Each row is where one point has got to under a steady rotation. How many ticks took it there?
The counts run from 0 to 431.
[112 126 118 153 124 117 107 116  84 170 120 152 160 132 128 123 154 100
 110 172  46 111 109 171 146 120 110 139 145 101 115 159 135 170 130 144
 133 136 144 128  94 172 121 169 152  93 114] | 109
[138 131 130  80 139 107 135 137  81 140 132 104 133 159 172 110 158 119
 100 127  97  88 180  81 123 156 134 145  81 157 110 139 118 107 124 141
  78 146 142 138  88 119 110 109 143 107 169] | 369
[145 141 130  95 144 111  91 148 120 179 100 149 141 122  79 157 138 154
 139 151  79 106 117 123 148 137 149 141 143  97  80 155 168 144 122  95
 132 114 112 151 122 161 111 160 187  95 139] | 403
[166 132 119 107 129 121 109 154 115 160 161 133 143  92 113 151 144 150
 116 152  80 107 108 158 129 159 169 140 139 116  93 160 132 165 117 118
 115 141 129 145  75 116 116 183 180 102  91] | 317
[ 98 131 135 115 137  97 113 159  67 165 147 172 145 151 127 124 182  93
 141 149  64 132 101 145 158 108 120 112 128 103 118 103 153 137 116 100
 129 137 152 147  65 161  98 135 169 133 163] | 279
[135 148 125  90 160 132 118 141 112 183  82 124 132  78  56  99 103 151
 128 186 113 116  87 113 135 140  96 136 110 152 133 113 115 129  89 103
 124 139  96 147 116 129 159 168 124 100 121] | 217
[ 74 133 156 142 143 139 100 122  74 130 110 137 147 133 127 109  88 143
 138 167  96 187 154 103  99  81 125  98 123 138 166 112 139 153 155 158
 126 121 147 111 131 142  79 168 137 130  79] | 250
[ 91 164 152 149 130 129  98 158 142 128 105 116 124  94  91  60  99 116
 139 197 108 112 121 117  99  86 128 103 120 155 154 164 140 154 131  99
 157 154 125 133  87 134 122 150  90 125 120] | 304
[120 144 118 124 158 132 107 132  81 141 118 160 133 116 125  85 138 100
 128 164  57 119 130 131 149 109 103 130 129 145 125 130 124 122 161 148
 121 198 150 108  93 150  68 155 150 142 112] | 117
[134 146 149 119 107  90  85 174 144 105 123 112 115 101  74 101 119 155
 143 143 113 109 161  81 102 102 175 117 121 142  92 175 168 144 151 104
 146 165 110 145  97 117 106 150 137 126 156] | 312
[104 130 171 153 124  85 108 155 140 149 113 116 157 140 109 133 127 132
 109 154  73 124 129 125 137 110 146 137 141  88 100 174 195 172 113  94
 115 140 115 125 111 185 126 156 141 103 175] | 188
[149 139 151  90 159 121 123 157 144 160 162 133 141 113  98 127 102 140
 132 151 112 142  94  99 156 154 125 161 104 132 132  75 130 116  93  65
  85 138 109 116 100 153 160 178 113  79 134] | 348
[ 86 133 155 123 117 145 149 116 105 139 127 128 153 164 162 118  93 129
 132 170 113 156 144 113  85 115 138 113  86 158 203 118 162 160 125 139
  88  89 142  93 121 116 112 144 107 103 112] | 167
[104 145 133 142 143 122 102 141  88 133 129 161 131 113 140  80 125 120
 138 167  60 119 157 131 128  87 127 105 131 128 134 127 157 130 165 140
 129 187 140 110 113 152  61 142 141 154  96] | 118
[133 124 151 130  98  57 121 118 120 152 128  96 149 129 132 120 130 140
 122 150  98 103 158  84 134 117 173 142 110 107  97 178 175 160 107 125
 120 130 101 185 146 128 135 151 142 114 134] | 19
[164 165 103 122 123 100 130 157 127 161 174 152 148 115 160 132 165 116
 149 137  88  89 105 139 138 126 152 148 103 125 107 129 124 146 111  79
 106 152 145 167  47 117 133 159 146 102 106] | 15
[ 85 158 130 166 117 120 127 158 164 139  91 124 139 145 139  94  79 120
 164 180 112 111 113 105 104  64 136 125 107 156 167 131 145 148 112  66
 114 128 127 152 100 117 103 142  82 113 118] | 4
[119 146 176 119 171 135  93 128 109 145  82 114 169 134 109 102  97 131
 147 190  76 144 136  80 138 121  80 135 135 126 136 111 103  93 106 126
 118  86 155 139 134 159  94 146 123 114 112] | 79
[115 130  87 109 120  97 163 133  87 154 110 136 127 178 164  87 140  97
 114 148  86  98 130 124 132 111 132 156 115 159 133 135 149 120 130 132
  85 173 117 113  91 114  72 103 154 139 176] | 199
[133 147 139 107 188 170 105 129  98 160  74 128 148 125 109 101 116 129
 110 184  80 111 139 123 120 154  64 148 114 150 134 127  85 116 111 163
 110 135 138 106 107 151 120 159 126  98 124] | 379
[124 158  97 110 142 141 121 184 147 126 103 143 131 139 139 146 135 165
 147 133 137  90 153 133  69 109 161 106  83 183 136 113 151 150 115  92
 111 155 124 131  70  79 113 147 142 118 143] | 392
[ 99 144 133 109 139 145 141 135 125 150  99 134 156 164 154 120 102 142
 164 173 103 113 140 106 105 108 117 123  70 164 197 106 156 121 104  99
 103  72 152 103 140 136 115 114 107  99 132] | 82
[ 92 109  92 118 104  91 142 106  70 159  74 134 136 163 140 110 132 127
 114 147  97 105 158 110 119 116 131 133  98 155 139 158 169 163 139 167
 104 145 106 111 139 105 105 128 155 115 164] | 113
[153 139 109  96 151 134 129 148 135 151 134 116 149 130 145 163 114 169
 135 128 128 151 125 112 104 149 141 153 111 156 119  66 122 154  82  93
  68 148 103 132  74 117 145 180 138  92 126] | 262
[101 131 139 110 131 120 123 119  96 132 124 152 127 141 145 100  90 142
 168 147 101 163 163  93 109  85 155 125  87 166 164  91 177 111 168 112
  98 137 125  98 146 133  65 142 136 139 106] | 336
[171 145  96  72 163 144 147 126 108 155 109 137 129 114 141  95 123 148
 122 164  90  86 126 107 147 152 110 175  89 164 132  96 120  78 107 131
  77 168 105 126 115 129  97 134 136 129 135] | 208
[105 139 133 111 149 145 109 130 118 150  73 124 146 112 143 107 104 156
 147 192 105  70 167 117  98 119 124 112  67 169 184 130 165 142 106 123
 119 107 119 140 164 119 143 129 107 105 118] | 298
[131 128 186 107 142 126 101 117  60 157 161 106 165 118 138 128 121 122
 109 174  82 145 128 114 145 152 146 141 139  96 118 134 120 121 122 138
 121  91 156 146 108 169  92 152 163 110  72] | 156
[145 119 103 100 120  96 122 122  94 180 114 124 127 138 138 140 169 111
 111 153  94  61 126  94 159 143 119 168  92 127  82 149  91 142 125 134
  90 128 136 149 101 109 134 137 145  63 127] | 22
[108 159 157 135 130 129 100 164 143  92 128 119 147 145 156 119 113 149
 155 146 127 130 181  82  80  83 141 102  79 161 162 110 147 140 142 109
 104 147 133 109  92 111 114 147  93 114 129] | 174
[160 128 104  83 119 109 158 107  97 152 131 112 134 124 160 106  90 147
 144 150 115 140 137  79 115 144 152 153  70 180 162 106 137 123 114 138
  69 141 115 131 136  89 116 150 123 127  95] | 423
[114 119 189 104 134 107 117 100  72 155 128 103 161 143 145 134 100 159
 120 162  90 141 164  80 111 144 143 136 104 124 145 155 168 137 131 151
 110  80 138 135 161 148  96 135 161 112 103] | 158
[ 96 126 133 123 132 124 119 170  79 162 165 152 130 146 116 127 146 102
 109 142 100 145  87 155 119 126 152 114 147 134 102 107 110 148 116 101
 121 131 151 142  41 133  82 142 185 123 129] | 62
[175 162 103  94 140 133 123 189 142 137 133 146 124 105 109 131 140 160
 131 147 104 112 113 145 107 150 151 124 118 152 111 119 145 142 107  78
 115 170 110 121  59 104 116 177 149 124 151] | 394
[142 143 172  98 145 120 109 138  91 130 117 131 153 119 162  96 140 139
 141 165  64  95 185 106 124 133 139 120  87 131 153 134 183 104 135 135
 121 130 134 158 156 166  98 124 137 145 126] | 289
[ 80 140 134 134 138 122 121 171 162 151 141 119 140 175 159 153 121 139
 114 134 125  87 128 131 112 106 152 130  90 135 116 119 133 152 100  59
  76 133 126 139  93 136 140 121 111  54 133] | 268
[113 128 131 115 144 141 101 140  99 179 130 166 124 141 107 144 139 125
 111 159  49 120 104 160 162 128 124 153 131 115 102 153 121 134 158 118
 104 117 162 101 114 148  76 164 177  66 101] | 325
